In the rows, 128 means zero.
Turns, then the turns between two rows, first turn first; the first pair answered
K_817:
[134 121 109 124 108 154 127 104 138 155 120]  ->  [145  93 105 116 121 134 134 111 131 147 127]
[120 128 125 118 113 146 106 131 127 134 111]  ->  [126 122 110 125 112 149 115 126 134 141 117]
[148 142 137 131 117 125 137 115 143 125 117]  ->  [153 133 131 132 118 119 141 114 143 124 121]
[169  92 104  83  96 133  90 103 119 132  64]  ->  [166  99 111  82  95 136  86 105 119 132  61]
K_245:
[118 158  93 118 104 137 127 108 124 147 134]  ->  [128 172 122 125  98 134 126 108 126 146 143]
[133 137 175 127 122 153 128 114 132 129 113]  ->  [152  96 141 124 128 147 148 104 137 136 121]
[161 133 175 129  95 108 113 124 104 117 148]  ->  [160  79  97 117 109 109 132 114 108 125 138]
[103  72  99  69 122 150  95 122  92 123  76]  ->  [107 137 191  84 106 149  76 131  90 114  84]
K_539:
[123 128 108  84 116 148 115 135 118 170  74]  ->  [133 123 118  82 112 147 115 131 118 172  73]
[115 156 198 116 147  88 103 168  99  93 141]  ->  [ 77 135 104 122 177  82 122 175 103  90 138]
[116 138 133 120 109 147 122 123 120 139 113]  ->  [112 127 109 122 115 147 129 124 122 139 113]
K_820:
[119 125 190  77 140 104 101 133 101 110  80]  ->  [ 93 209 147 143 112 152 119 108 150 141  92]
[119 114 146 117 157  88 124 168 103 111 137]  ->  [107 179 134 165 136 119 134 152 136 129 149]
[125 108  70 130 185  97 162 149 125 123 162]  ->  [153 137 158 140 173  80 156 157 120 112 182]
Pairs:
(two turns a pair)
[139 127  81 144 117 143 146  98 140 137 113]  ->  [120 105 121  96 137 119 113 127 100 113  89] | K_245 then K_820
[137 103 135 123 159  82 142 142 128 118 137]  ->  [121 163 177 132 136 109 119 139 135 123 126] | K_539 then K_817
[165  91 114 144 144 101 156 131 128 119 158]  ->  [155 162 178 157 119 122 132 129 132 123 150] | K_539 then K_817
[141 115 101 145 145  94 152  98 129 133 168]  ->  [130 126  82 148 133 119 148  86 136 147 153] | K_539 then K_820
[164 112 168 124 115 116 131 130 118 127 141]  ->  [156 102 101 145 124 120 154 123 134 136 149] | K_820 then K_817
[179  90 168 127 119 108 150 113 115 118 161]  ->  [156  61  95 116 130 121 156 107 117 127 141] | K_820 then K_820
[ 95 176 137 139 117 136 115 132 133 122 119]  ->  [108 149 166 113 126 115 104 142 114 109 119] | K_820 then K_820
[108 123 184 117 162 119 106 160  84  98 147]  ->  [ 88 174 158 163 160 133 122 156 109 106 163] | K_539 then K_820
[154 141 203 122 111 135 139  88 126 111 146]  ->  [150  89  95 121 118 151 167  67 142 130 138] | K_817 then K_245
[ 93 141 111 138 174  97 111 168  87  96 127]  ->  [118 137 119 156 173  85 131 167  96  95 151] | K_245 then K_539
[ 85  94  65 107  93 108 148 146  84 132 110]  ->  [ 77 184 109 148  61 138 138 136 106 145 117] | K_245 then K_817
[ 94 127 191  93 164  87  81 168 105 122 101]  ->  [ 91 174  75 186 135 140 140 122 180 170 134] | K_820 then K_817
[122 139 103 151 122 138 140 121 143 135 131]  ->  [152  99 125 132 126 116 144 125 130 128 137] | K_539 then K_817
[128 138 141 108 100 146 125 107 107 137 110]  ->  [148 120 134 113  98 141 139 100 113 142 122] | K_245 then K_817
[ 95 197  95 147 106 166 121 117 154 153 118]  ->  [ 94 125 123  66 129 139  82 143  98 128  79] | K_820 then K_817
[190 162 179 169 123 107 165 135 165 143 207]  ->  [ 95  96  29 112 186  96 154 165 133 121 152] | K_539 then K_820
[145  96 141 127 142 112 121 137 119 126 137]  ->  [115 124 148 124 146 120 103 146 113 120 122] | K_245 then K_245
[108 107 112 147 148 130 138 145 115 134 138]  ->  [126  93 140 135 145 124 133 146 106 132 138] | K_817 then K_539
[ 76 201 109 192 142 116 135 155 142 125 149]  ->  [177  87  97 179 134  94 177 124 149 140 180] | K_817 then K_539
[ 91 120  83 113 148 148 142 138 113 136 104]  ->  [ 90 116  98 101 154 139 135 146 103 129 102] | K_817 then K_817
[106 127 128 117 117 160  91 129 139 130 103]  ->  [137 105 114 122 108 167 108 115 150 141 113] | K_817 then K_539
[ 67 157  89 126 135 128  76 120  84 146 141]  ->  [ 95  98  97  99 150  98  83 127  67 133 149] | K_820 then K_539
[108 168 161 147 143 126 113 144 114 114 131]  ->  [ 98 123 103 135 166 112 124 151 108 108 128] | K_539 then K_817
[127  95  82 157 154 115 142 138 145 131 140]  ->  [103 123 157 126 157 104  98 165 114 109 118] | K_817 then K_817
[130  94 127  91 109 135 122 120 143 118 109]  ->  [147  98 122 112 100 138 138 109 157 127 125] | K_820 then K_245
[136 166 158 160 118 122 123 135 140 124 143]  ->  [159 149 155 159 113 123 133 127 144 130 149] | K_245 then K_539
[126 109 144 101 124 120 113 133 100 109 121]  ->  [156 126 129 146 102 135 143 107 135 131 149] | K_820 then K_245
[ 99  89 124 100 133 110 105 137 100 118  98]  ->  [120  94 167 101 123 109 101 133  99 120 105] | K_539 then K_245
[128 121 144 113 139 118 111 141 107 112 119]  ->  [155 137 134 151 119 129 135 121 137 131 144] | K_820 then K_245
[106 109 106  98 127 150 115 124 117 131  88]  ->  [123 156 136 135 101 170 123 107 142 148 105] | K_245 then K_817
[122 121 174 105 137 108 134 153 126  99 136]  ->  [113 135  99 150 131 132 166 133 162 121 151] | K_820 then K_817
[ 96 177 134 160 145 122 126 135 142 110 129]  ->  [112 146 167 133 155  98 117 144 121  96 128] | K_820 then K_820
[144  84 118 128 133 107 153 141 124 103 141]  ->  [148 131 154 155 120 112 154 141 135 106 156] | K_820 then K_817
[124  84 106 126 147 118 120 136 137 133  98]  ->  [138 139 142 158 115 144 120 118 159 153 107] | K_539 then K_820
[135 112 135 123 139 117 126 131 117 117 136]  ->  [126 145 146 138 130 128 125 131 125 121 138] | K_245 then K_820
[ 72 137 128 111 159 104 108 163  92  97 119]  ->  [116 186 194 148 117 126 116 138 120 119 142] | K_245 then K_817
[133  46  91  83 155 105 125 146  94 119 111]  ->  [103 212 184 148 108 153  98 141 125 134 119] | K_817 then K_820
[108 213 136 126  82 179 122 108 141 162  97]  ->  [156 118  60 120  89 167 166  86 154 176 115] | K_245 then K_245
[184 184 140 214  69 186 171  80 194 174 156]  ->  [214 102 253  93  71 162 105  96 119 150  98] | K_820 then K_539
[138  52  68  90 151 147 118 110 129 135 104]  ->  [ 80 167 160  97 139 159  67 139 116 115  85] | K_245 then K_820
[113 114  75 128 151 112 154 118 141 122 157]  ->  [ 91 139 135 105 161  95 123 146 117  99 147] | K_817 then K_245
[137 127 205 128 129  92 129 127 109 118 124]  ->  [135 137 183 159 140  80 153 133 123 113 152] | K_539 then K_245
[120 157 129 133 126 112 137 127 147 145 139]  ->  [132 114 110 113 136 100 141 128 139 142 138] | K_245 then K_820
[145 124 131 141 105 137 135 110 142 140 127]  ->  [143 100 144 113 118 119 122 123 122 125 117] | K_245 then K_820
[104 186 161 117 111 174  78 127 116 120 102]  ->  [111 145 172  84 126 153  71 137  94 108  95] | K_820 then K_820
[119 171 116 155  92 171 128 105 151 149 118]  ->  [ 99 132 153  88 119 142  89 138 102 117  85] | K_820 then K_245
[122 111 124 117 103 182 102 116 113 143  62]  ->  [161  94 183 116 103 153 104 123 103 132  84] | K_817 then K_820
[143 142 133 199 154  85 155 147 144 110 163]  ->  [118 106 123 152 177  66 135 168 111  90 138] | K_820 then K_817
[167  85 158 102 108 140 110 103 123 149 107]  ->  [ 86 142 111 109 122 161  91 120 123 142  81] | K_539 then K_820
[ 90 141  98 110 162 146 117 149 118 153  95]  ->  [ 89 154  93 135 173 132 135 155 129 148 119] | K_245 then K_539
[155  81  79 111 118 135 124 110 121 141 149]  ->  [156 168 164 146 100 138 112 117 132 135 169] | K_817 then K_820
[154 113  99 177 126 125 164 127 152 144 162]  ->  [ 93 100  82 131 162 106 129 163 115 116 127] | K_817 then K_245
[110 131  69 124 165 106 145 143 110 121 133]  ->  [ 91 164  93 123 162 110 129 153 104 116 123] | K_245 then K_820
[119 134 113 158 121 132 130 123 136 141 130]  ->  [119 112 140 124 131 119 111 138 111 124 113] | K_820 then K_817
[103 151 113 112 129 143 102 142 127 136  99]  ->  [173 100 118 124 117 127 137 121 140 147 135] | K_245 then K_245
[142 153 175 158 129 131 139 126 129 147 160]  ->  [163  92 144 140 143 115 154 120 123 147 162] | K_245 then K_820
[ 92  96 162 108 138 109 105 147 119 110  95]  ->  [ 80 109  80 153 138 127 138 131 153 129 115] | K_820 then K_539
[ 76 164  91 150 141 146 130 127 137 122 106]  ->  [164 115 120 169 127 126 171 104 153 135 154] | K_245 then K_245
[140  90  72 113 118 132 117 114 136 138 122]  ->  [142 152 101 153  97 148 122 107 158 147 140] | K_820 then K_820
[142 123 138 138 130 118 147 137 124 120 133]  ->  [131 145 150 138 124 127 137 137 125 124 128] | K_817 then K_817
[158 120  80 149 105 164 145  99 152 153 128]  ->  [161  77  92 106 112 157 127 103 126 146 105] | K_539 then K_820
[ 99 138 161 150 154 109 144 130 116 127 146]  ->  [ 94 109 116 142 162 111 153 127 116 129 137] | K_245 then K_245
